Named turns come first, each shown by rows before and after it. Which turns, in which order, take the first row of each pair that follows to the second? Write the first one first, as in the answered first pair.
Q549 (before => after):
11 8 6 3 19 18 -10 -16 -12 9 -18 -14 6 8 6 -11 21 -2 -11 -2 -4 6 -11 -6 4 -2 14 -18 => 11 10 9 12 18 14 -6 -11 -4 12 -16 -13 4 7 2 -10 14 4 1 -6 -6 10 -18 -10 1 -12 21 -3
-1 2 1 1 10 -12 -7 -3 -1 4 -15 -2 10 4 -2 2 0 -5 9 -4 -12 12 -4 9 -4 0 4 9 => -2 -3 3 4 7 -14 -6 -1 5 5 -8 2 7 3 -3 3 -6 -4 7 -3 -16 11 -4 7 -2 -3 2 13
5 2 10 0 -7 11 5 14 9 14 9 1 -25 6 13 -7 7 12 -4 23 -16 -1 2 -13 -1 -12 13 5 => 2 -2 9 -5 -11 13 2 14 4 8 12 1 -24 8 15 -7 11 9 -9 26 -15 -2 6 -10 0 -7 9 -2
9 5 9 -6 6 4 -15 2 3 12 -21 -15 1 13 4 1 6 -4 -17 6 -20 13 -8 5 -4 -3 8 -8 => 9 5 10 -2 4 3 -15 2 7 16 -22 -12 1 13 1 1 5 -4 -15 5 -21 17 -10 5 -5 -5 7 -2
Q192 (before => after):
-1 -8 3 -10 -6 14 15 20 -6 -2 13 -7 -16 2 13 0 4 -11 -12 16 -6 -1 -6 -1 2 6 4 0 => -2 -7 7 -9 -4 8 17 16 -3 0 12 -7 -10 4 7 3 -8 -17 -14 13 -13 -1 -8 7 3 3 3 -1
-8 -10 3 -7 -15 1 10 4 8 -9 10 1 -16 2 2 -4 4 13 18 24 -6 -2 9 5 -14 1 3 12 => -9 -13 4 -10 -14 -3 9 1 8 -14 5 -5 -8 2 -6 5 -2 4 14 26 -15 0 8 10 -14 5 2 12
2 -8 7 4 -14 13 4 9 13 1 28 -5 -7 -2 0 0 -11 0 -20 0 -7 -21 6 -1 1 -9 -8 -20 => 3 -7 1 -4 -13 19 4 12 -1 -3 27 1 -14 -1 12 -3 7 6 -14 8 4 -20 15 -6 3 -2 -6 -23
Q718 (before => after):
-8 -1 -11 13 3 -17 -4 -19 5 -6 5 8 20 -6 -15 7 -29 -2 1 -30 8 5 -6 3 2 -7 -16 -7 => -8 0 -6 7 2 -23 -1 -17 13 -4 -9 3 17 -6 -21 6 -31 -2 12 -19 -13 12 -11 3 -5 -13 -6 9
-1 7 -19 -13 3 -14 -4 -8 -13 -11 -16 -2 18 7 -1 -3 -7 -18 14 -16 16 1 12 18 1 20 -11 -4 => -3 7 -13 -14 5 -17 -3 -10 -7 -5 -31 -7 14 9 -11 -1 -10 -19 17 -6 -4 9 7 22 -3 13 3 12
-2 7 -2 -6 0 -13 -1 -9 6 10 -13 -8 5 1 -10 4 -3 -2 5 -8 -9 12 -10 5 0 -9 9 26 => -3 11 -14 -7 -6 -9 5 -2 0 -2 10 6 1 -3 0 -1 -4 8 8 -16 24 2 1 -1 8 2 -8 17
-3 -2 21 13 -12 13 -4 9 -7 18 -15 21 -10 -17 11 -11 26 28 6 -1 9 3 16 -24 -8 -13 25 -5 => -4 -3 19 16 -5 17 -9 1 -11 18 -19 14 3 -17 12 -7 31 17 -8 -9 11 6 13 -20 -3 -11 22 -23
Q356 (before => after):
2 4 -2 17 6 1 6 -11 2 13 15 -6 13 -16 3 5 -16 5 -13 -24 5 -5 -18 -5 15 -10 -19 -18 => -1 -8 10 -3 -8 0 12 8 18 13 17 -12 -10 -12 -1 4 -21 0 -7 15 -25 -16 -6 6 6 -9 -11 -3
0 -1 -11 -14 -15 -9 7 10 8 -7 15 7 -1 -2 -1 5 -15 -6 1 1 2 -18 19 8 1 19 -6 8 => 4 7 1 -8 6 -3 -5 -2 -5 6 -26 -10 1 9 3 4 11 -10 -4 6 -21 7 -2 4 -7 6 22 12
-7 -10 -6 -15 19 13 10 17 -25 5 -14 -2 19 18 -12 16 35 -28 -17 23 6 -13 19 7 -2 8 -17 -30 => -6 -8 -9 -14 16 13 11 20 -26 4 -6 1 23 16 -12 15 30 -24 -19 17 12 -13 23 10 -1 8 -20 -33
Then:
Between the rows of a pair lie 2 to 3 turns.
1 -19 7 14 -14 -1 2 8 16 1 8 -5 13 -12 -21 15 -41 1 -12 -15 -3 -11 -11 0 0 -6 -14 -8 => -2 -21 0 -5 -28 8 8 19 5 -13 22 5 -7 -6 -5 7 -26 9 -8 8 15 -21 11 -4 -1 10 -21 -13 -> Q356 Q718 Q549
-1 7 -10 8 12 -2 -7 -16 -3 -2 -7 4 18 2 0 5 -16 -4 -8 -19 12 8 -5 0 5 6 -12 -15 => -2 5 -13 1 5 -3 0 -8 1 -5 4 8 15 -2 -3 8 -23 -2 -8 -14 12 -1 3 1 7 8 -20 -15 -> Q356 Q356 Q356
-2 -5 -12 -13 -11 -11 10 8 18 -3 23 23 -12 10 -11 -4 -30 11 10 14 -2 -16 5 13 0 19 1 7 => 2 -7 -2 -9 5 -11 0 -2 19 5 -6 5 0 18 -20 4 -26 -6 -5 18 -32 -5 -11 21 1 10 16 4 -> Q718 Q718
5 9 -4 2 2 -4 1 -3 6 8 -15 0 -8 0 -3 -7 2 15 27 -1 -1 16 -12 -7 -4 -9 14 26 => 8 10 0 1 9 8 -5 -4 -10 7 -21 -5 -9 6 7 -6 25 13 11 6 -2 21 -10 -14 -4 -7 18 10 -> Q718 Q356 Q356
-2 7 -5 -8 4 6 -6 0 -20 -7 4 9 -6 3 10 -10 17 3 1 6 25 -3 11 -4 3 9 2 -5 => -2 10 -10 4 11 -2 -7 -8 -14 -8 1 10 9 -2 -3 -5 8 0 3 -14 30 -4 3 -3 6 7 -5 -10 -> Q718 Q356 Q549
16 0 20 14 5 -5 0 6 8 19 -7 -5 16 12 -10 8 5 11 0 0 -25 10 2 -23 -16 -32 22 -7 => 13 2 9 4 6 10 -4 3 -16 10 -5 2 13 16 10 4 35 17 -1 5 0 9 15 -28 -12 -10 18 -22 -> Q192 Q718 Q718
-3 -12 2 -2 16 10 4 3 -3 -11 15 11 19 -12 -1 12 -23 0 -19 10 3 -20 26 4 10 5 -5 -38 => 7 8 7 25 32 15 -4 -6 -8 8 -5 10 16 -16 6 4 -5 19 -2 -11 14 8 -1 -15 4 -19 13 -25 -> Q718 Q356 Q192
-10 -20 -17 -37 -7 11 14 17 -2 -21 -11 -19 -29 -1 -10 25 -5 -19 18 19 -25 -30 46 12 12 14 15 2 => -8 -18 -12 -31 4 18 7 9 -11 -18 -23 -28 -14 6 -13 27 -4 -28 4 12 -31 -24 40 17 17 13 16 -13 -> Q718 Q718
-14 -3 -16 -18 -17 -5 -7 8 -8 -13 11 11 10 2 -15 0 -22 -11 13 22 2 -7 25 7 9 26 -19 -3 => -11 11 -19 -9 -14 0 -8 8 -18 -7 5 23 -3 -2 -3 -12 1 11 37 16 23 5 17 -9 9 19 -6 10 -> Q356 Q549 Q718
-4 0 -16 2 -1 0 9 4 11 -5 30 18 2 -10 -8 23 -15 27 1 -35 25 -20 6 16 5 20 -7 -30 => 0 2 4 -18 10 17 -6 9 -3 10 -14 -7 -23 11 5 16 37 17 -8 18 -21 1 4 15 -10 11 40 -19 -> Q356 Q718 Q356
15 25 -1 1 -1 23 -12 -15 1 -8 -5 10 13 -21 12 -3 11 -15 -18 1 20 -7 -4 11 4 -12 -12 -30 => 15 31 1 -3 -15 19 -3 -3 6 -7 2 21 -9 -27 17 -11 16 4 8 12 28 -9 -2 4 -2 -16 -7 -8 -> Q718 Q192 Q718
0 17 -8 -9 1 6 -3 -6 -24 -3 -11 4 -3 6 11 -12 24 11 18 5 25 16 2 -11 -1 5 7 12 => 1 12 -2 -8 -10 -2 6 4 -4 1 -4 6 -13 0 7 -11 6 16 29 13 11 13 -1 -15 -8 -4 12 28 -> Q549 Q356 Q356
-4 -4 -4 12 -20 1 9 12 15 -8 31 4 10 -8 -11 3 -32 -1 -8 -20 10 -20 3 -2 8 -5 -26 -5 => 2 7 -1 16 13 15 -13 -10 -18 2 -13 -12 29 6 2 1 12 -10 -21 -27 6 8 -11 -8 10 -6 -7 -27 -> Q549 Q356 Q356
3 12 -11 28 -16 0 5 9 16 11 30 27 -18 -17 8 -14 -20 37 29 -21 29 -3 -5 -20 2 -18 -13 10 => 4 4 -9 11 -18 26 0 12 -8 4 40 24 -25 -6 31 -13 9 26 -3 -2 32 -14 16 -20 11 -4 -12 -25 -> Q549 Q356 Q718
-4 -11 11 -1 7 -33 8 19 22 0 -13 -18 -10 6 -15 -4 -5 5 30 25 -39 1 2 31 -9 -8 9 27 => -7 -17 -9 -4 -3 -17 7 23 3 -20 38 1 -2 0 6 -6 -5 7 6 7 17 -25 31 22 10 16 -30 -18 -> Q549 Q718
1 17 -15 5 6 13 2 -10 -14 13 9 -4 11 -9 18 -2 3 13 -21 -26 29 -17 6 -6 15 -8 -13 -20 => 4 20 -15 5 -5 6 11 1 1 14 17 5 -3 -15 17 -5 -8 24 -3 -27 34 -20 3 -6 13 -14 -12 -3 -> Q718 Q192 Q356
16 0 8 2 -9 3 -6 -11 -6 25 -14 -13 -8 1 -1 -16 4 21 6 -20 12 11 -26 -21 10 -7 9 -12 => 7 -13 1 -16 -29 -2 7 2 0 5 18 -1 -15 -1 0 -15 -15 14 -2 -9 19 -15 2 -13 13 8 -15 -18 -> Q356 Q549
-9 -4 -4 -6 -15 -16 7 2 22 -8 7 4 -4 -1 -17 7 -31 -8 8 -2 -5 -11 3 15 0 0 -10 9 => -7 -10 -3 -13 -5 -8 2 -4 11 -13 6 -1 5 3 -11 11 -22 -22 -11 5 -9 -13 11 21 5 6 -11 -9 -> Q549 Q718
1 -16 4 -7 -22 26 -11 18 26 9 46 -2 -14 4 21 -7 10 2 -20 13 -6 -29 5 -12 6 -18 -2 -18 => 2 -13 9 -6 -22 21 -7 21 36 13 36 -7 -18 4 15 -6 7 2 -14 23 -26 -26 -1 -8 0 -25 12 -4 -> Q718 Q718
20 -7 3 12 2 -1 -1 29 23 5 16 6 -12 -9 9 5 -45 -13 -12 -8 -34 -14 -14 10 -9 -8 -13 -4 => 15 -9 -5 2 6 7 -1 24 2 -8 24 7 -4 -5 21 6 -30 -15 -27 -6 -12 -18 3 12 -3 10 -26 -28 -> Q718 Q549
7 1 -14 6 -10 7 1 6 -19 -4 18 7 -5 -4 17 4 19 -14 0 -19 21 -4 9 -7 15 5 -5 -14 => 12 8 -12 19 -14 -1 5 7 -8 6 11 11 -9 -10 11 0 8 -1 19 -25 19 2 -4 -12 11 -9 2 8 -> Q549 Q549 Q549
-1 6 -21 -2 12 -10 -6 -24 -30 -12 -14 6 27 4 -4 -3 10 -3 4 -25 24 8 8 2 12 11 -17 -14 => -4 -14 -9 -26 0 -10 3 -9 -14 -21 -2 -4 17 12 -10 7 -2 -20 -16 9 -8 -14 26 19 10 23 -20 -18 -> Q356 Q718
-11 -4 -9 4 -7 -28 8 6 22 5 13 1 39 -2 -26 3 -22 -3 -9 -20 20 5 4 8 9 -7 -18 -1 => -12 -12 -8 -8 -3 -22 3 5 15 0 3 -10 48 11 -29 5 -16 -19 -26 -4 2 5 7 16 10 3 -14 -9 -> Q718 Q549 Q549
-16 1 -3 -12 -7 6 0 9 -5 6 -20 0 -4 -10 6 -5 22 9 -3 10 10 -4 9 -15 -1 19 21 2 => -13 -2 7 3 2 0 -8 -2 8 16 -27 -14 17 -13 -11 5 3 1 -14 -6 -10 -3 -5 -10 2 6 22 -4 -> Q356 Q718 Q192
4 26 -6 28 16 -8 -11 -8 -1 12 -5 3 -15 -3 -8 -10 -6 18 14 -30 15 23 -32 -18 -9 -37 17 22 => -3 8 -3 -2 -18 -14 8 19 18 -8 40 16 -41 -8 -11 -10 -32 17 12 6 7 -16 0 -2 -11 -23 -3 30 -> Q718 Q356
2 4 2 -1 -3 2 2 1 3 2 -6 2 -16 -1 4 -5 9 9 11 17 -10 3 3 -5 -7 -5 12 16 => 3 5 0 3 2 12 -2 -5 -12 -1 -7 3 -6 -1 15 -4 20 3 -1 5 5 5 5 -11 3 2 8 -5 -> Q718 Q356 Q356
5 -9 11 0 -8 -3 7 1 12 8 -3 0 0 -1 9 9 1 -10 -20 13 -17 -3 0 0 -6 -11 16 -7 => 4 4 1 17 -2 -13 6 -5 9 11 0 12 7 -11 9 8 -6 9 -1 -15 7 8 -11 -9 -1 -17 10 2 -> Q356 Q718 Q356
-2 -7 13 19 12 -10 -5 8 26 17 -1 -13 18 -24 -24 23 -11 -23 -29 -28 -40 -2 -26 -1 2 1 -1 -16 => -5 -17 16 -9 -7 -4 5 28 32 15 8 -10 -12 -22 -13 17 -2 -21 -21 16 -52 -15 -6 4 -6 7 5 2 -> Q718 Q718 Q356
-7 -1 -11 -1 3 -4 -5 -16 2 -9 0 10 7 -4 -11 1 -18 4 21 -18 7 -1 1 6 0 11 -1 23 => -3 -3 -5 -6 16 -1 -10 -20 -2 -2 -21 -4 12 6 -12 3 -7 -6 8 -11 -14 4 -5 10 -1 5 12 17 -> Q718 Q356 Q356
6 -2 -3 10 24 4 -15 -1 -2 3 7 0 2 7 14 5 11 2 4 -11 25 7 -14 -16 5 10 6 -34 => 6 -4 10 1 22 8 -15 6 4 6 -7 -10 -13 15 10 5 20 -1 3 21 -9 8 -13 -9 -7 7 25 -17 -> Q356 Q356
